Each row is where one point has got to under a steady rotation. How many steps took it there?
The counts run from 0 to 628.
[ 11 -10  16   5   1   6  -1  17  10 -10  -5  -5 -21  -7   2  16  -5 -25
  -4  12  -6   3   8   2  -3  12  13 -16   7   1  -5   2 -22  25  15  -3
   7 -24   1 -12  -9  -3 -11   3]
436
[ -5  12   5 -13 -14  16   1  -5  14 -13   5  20 -12   2   4  12 -18 -19
 -15  -3 -11   5 -13   1   1   2  -4 -15   3   5   4  18   8  -6  17  -3
   7   1   9  15 -15  15 -15 -10]
130
[-13  -3  14  -6  -9  -1  12  -3  25   2 -11   6   0  15   4  27  -5 -11
 -10  -5  -1  -6   2  -3   4   1  18  -4  -9  15 -17  16  -2  15   2  -1
  17 -21  19 -22 -22   0 -10   8]
67
[  9   9   7  -4 -23   7  -1 -16  18 -14   9  18   5  11  -7  12 -19 -17
 -13   0  -8  -1 -10 -12  -5  -6   3 -17  -3  12  -8  13   6  11  -4  10
  20 -19  12   1 -20   4  -7 -10]
65
[ -7 -11  15   3 -21  24 -16  -4   1  -7  -1 -10 -25 -18   5  16 -11 -19
 -17  -6   0  10   1  10 -15   6  -9 -13  -2   1  10  14   3   4  11  10
   3  -1  -6  20  -8  16 -17 -11]
262
[  2 -19   3   1 -14   9   6  -3   9  -2   3  -6  -8  -1  -4  24  -1 -34
  -3  10 -23  16  -4   4 -15   6  12 -21   4  -1  -7  -1  -6  10  -9  15
   7  -8  22  -5 -10   3  -6   6]
271
[ -7   9  21 -11 -17  12  10   5   5   0   0 -13  -3   2  19  -7   2 -11
 -15 -15  13   0 -17  -2   1  16  13  14 -18   9  13  10 -19  20  11 -14
   2 -11 -11   7   5  14 -12 -10]
459
[ 17  16  17  -3 -11  11   6   8   5 -19  17  -7  -8   4  10  -2 -14 -15
  -9  -6   2   4 -16 -10 -11   4  14  -9  -9   9   8   6 -22  23   6  -2
  13 -24 -12   9   0   2  -9 -15]
223
[-24  -9   9 -14  -9  16   5  -7   0 -12  -8  -2 -19 -13   7   9 -11 -21
 -29  -2   3  17   4   5 -14   3   0   7  -5   2   8  15 -17   7   4  -3
 -10  -1   2   9 -14  12 -22   0]
380
[ -3   6   6 -12 -17  15  15 -11   0 -11  15  -1  -6  -9   3  12 -23 -28
 -24 -10 -12  16 -17 -11 -15  -2   3  -7  -2   2  11  11 -13  10 -10   8
  -1  -2   1  17 -12   8 -10  -8]
454
[  4 -13  16  10 -11  -3  10   8  10  -8  -4 -22   9   5   5   9  23 -29
  -3  18  -8   2  -8   2   7  24  16 -10   3   3  10   0 -12  24  -6   8
  22 -11  10  -4   0   6  -8  -5]
331
[  9   6   3  16   1   2  -2   1  21 -21   4 -13 -15   8  -2   7 -24 -22
 -14  11  -9  16   3  -2  -5   8  18 -22  -5   1  -6   6  -8  17  -6  15
  27 -11  13   4  -6   0 -12  -2]
442
[ 13   7  11  -6  -5   8   7  15   9 -19  -3  13  -2   5   3  14   3 -13
  -3   6 -11  -6  -5 -11   9   7  16 -19   7   6  -9   2 -17  18  29 -16
  12 -29   0  -3 -15   7 -10  -8]
363
[-19  -2   8 -15 -15  18  16   3  19  10  -8 -12  -2  15  15   8  -3 -23
   1 -10   2   4 -15   9  -2  12  14   8  -1  18  10  11  -1   5  -2  -4
   4   7  29  -4  -1  -4  -9   4]
346
[ 19  18  14   0 -17   4  12   3   5 -16   0 -14   5  12  12  -8  -8 -15
  -2  -7  -1  -3 -18 -15  -5   4  -1  -8  -2  15  16  11  -5  18  -3   4
  22 -13  -1   9  -2  -5 -17 -19]
170
[ 12  -2   9   5 -23  10 -12  -1   7 -15  -8   1  -5  -6   4   5  -4 -27
 -12   2   0  -4 -16   0   2   8 -17 -19  16  12   8  13  13  12  15   7
  19 -15  -5   5 -12  13 -13 -14]
190
[ 13 -10  19   7 -13  14   2   8   9   6  -2 -17  -1   9   0  23  -2 -21
  10  -8  -9  -9 -14  -8  -7   2  14   0   3  14  -4  -1  -1  29  -1  10
  15 -30  11 -20  -8  -2  -1  -3]
575
[ -8  -6  12 -16  -7  11  11  14  20 -11 -11  10   0  17  14   8  14 -10
   4  -2   0  -7  -6   5   8  21  20  -1   5  18   1   4 -10  10  22 -24
  10 -23  14 -17  -5   8 -12   1]
127
[ -6 -15   9  -3 -14  -3  -2  -3  14   0  -6  16   2  -2  -3  30  -8 -27
 -16   7  -5   6   0  -4   0  -5   8 -10   0   5 -19   8   0  20  -1   2
   6 -24  14 -16 -25   7 -11   9]
595
[-19  -4  17 -16 -10  11   7   4  22   4 -11   1  -7  11  12  19  -7  -6
  -9 -12  12 -12   7   1   6   0  15  12 -10  19  -9  16 -10  13  14  -7
   4 -17  13 -21 -17   3 -14   7]
68
[ -7  -3  12  -8 -21  12  -5  -5  20  -2 -10   0   7  29  16 -10  -3 -22
  -4  -8  19  -6 -20   6   6  15   9   2  -1  23  12  10  10   4   3  -9
  13  -5  10  -5   3   9 -14 -11]
353
[ -8 -12  22  -9  -3  14   3  14  13   5   6 -16  -8   5  11  19  -7 -23
  -1  -3  -8   4  -7   8  -1  12  33   5  -9   1  -1  -3 -19  25   6  -2
   1 -18  12 -10   1   2  -6  13]
510
[  9   8   6   1 -13  19  17  -4   4 -22  -5 -22 -22   8   4   5 -10 -18
 -10   1  -8   7   5  -7 -22   5   4 -21  10   6  12   5  -4   0  -2  12
  19  -2  15   6 -12 -10 -20 -10]
560
[ 10  28  10  -6  -6   2  27   5  12 -21   1   5  -1   5   8  15  -6  -6
  -4  -1 -16   2  -4 -13   0   0   6 -14  -4   9  -4  11 -16  12   5  -1
  22 -11   8   2 -16  -1 -14  -8]
237
[ 11   6  13  -9 -26  28  11  -4  -3 -12  -1 -10 -15   8  10  -5  -4 -14
  -3 -15   3  -6 -13  -3 -22   9   2  -2   3  15  22   7  -8   6  11  -3
  -2 -21  -4   9   6   2  -9 -16]
341
[  6 -10  16   6 -25  15  11  -8  -4  -3 -10 -27  -7   1   8  -3  -4 -28
 -14  -8  13  -2 -11  -9 -22   7 -10   0   9  18  17   6  -6  10 -11  10
   6 -13  -1   6  -4  -6 -15 -12]
103
[-30  -6   0 -14  -9   8   1   1  27 -12  -1  19  -1  10  14   0  -2 -21
 -25   4   0  12 -13  11   5  12  10  -5  -5   9   4  16   3  -3   7 -14
   4   1  14   6  -9  17 -21   3]
366
[  9  18  11  -5 -19  18   7   1  16 -14   1   3 -10  15   9   3 -22  -4
  -2  -9  -2  -7 -10  -3  -9   3   5 -14  -2  15   2  20   7   1  17  -3
  22 -18   9   7 -13  -4  -7 -20]
355
[ -2  10   7 -17 -22   7  22  -8   9 -16  -7   2  10  10   8  -7  -2 -22
 -24  -4  12  -6 -15 -16  -7   5  -5  -1   4  22  16  13 -10   7  -4  -9
   4  -3   8   9 -15   1 -23 -12]
235
[-15 -27  17   9 -14  -6  -7  -6  11 -10  -9  -4   3  -6   3  10  18 -22
 -24  15   5   0   1   0   3  12   9  -4  -4  -4 -10   4 -10  24  -6   4
   9 -18  -8 -12 -11  22 -16   1]
609
[-17 -17  11  -4  -9  -2   3   5  23   3 -17  -2  -1   3   4  20  -4 -22
 -14   4   5  -1   1  -1   6   5   6  -4   5  16 -13   8  -6  22   5  -5
   4 -19  11 -26 -20   6 -12  12]
596
[ 14   3  24   9  -4   6  13  11   1 -19  12 -17  -6  -3   9   9  16 -16
  -7  11 -13   1  -7  -8  -4  16  15 -14  -8  -7   5  -1 -22  27   5   4
  15 -19 -11   3   0   4 -13  -8]
621
[ -8  11  16 -19 -13  23  11   9  14   6  -5 -17 -19   7  13  10 -24 -18
   0 -19  -1  -1 -13   9  -6   4   7   4  -5  16  15  12  -1   4   8  -5
   0   4  19   4  -4  -6 -12  -6]
347
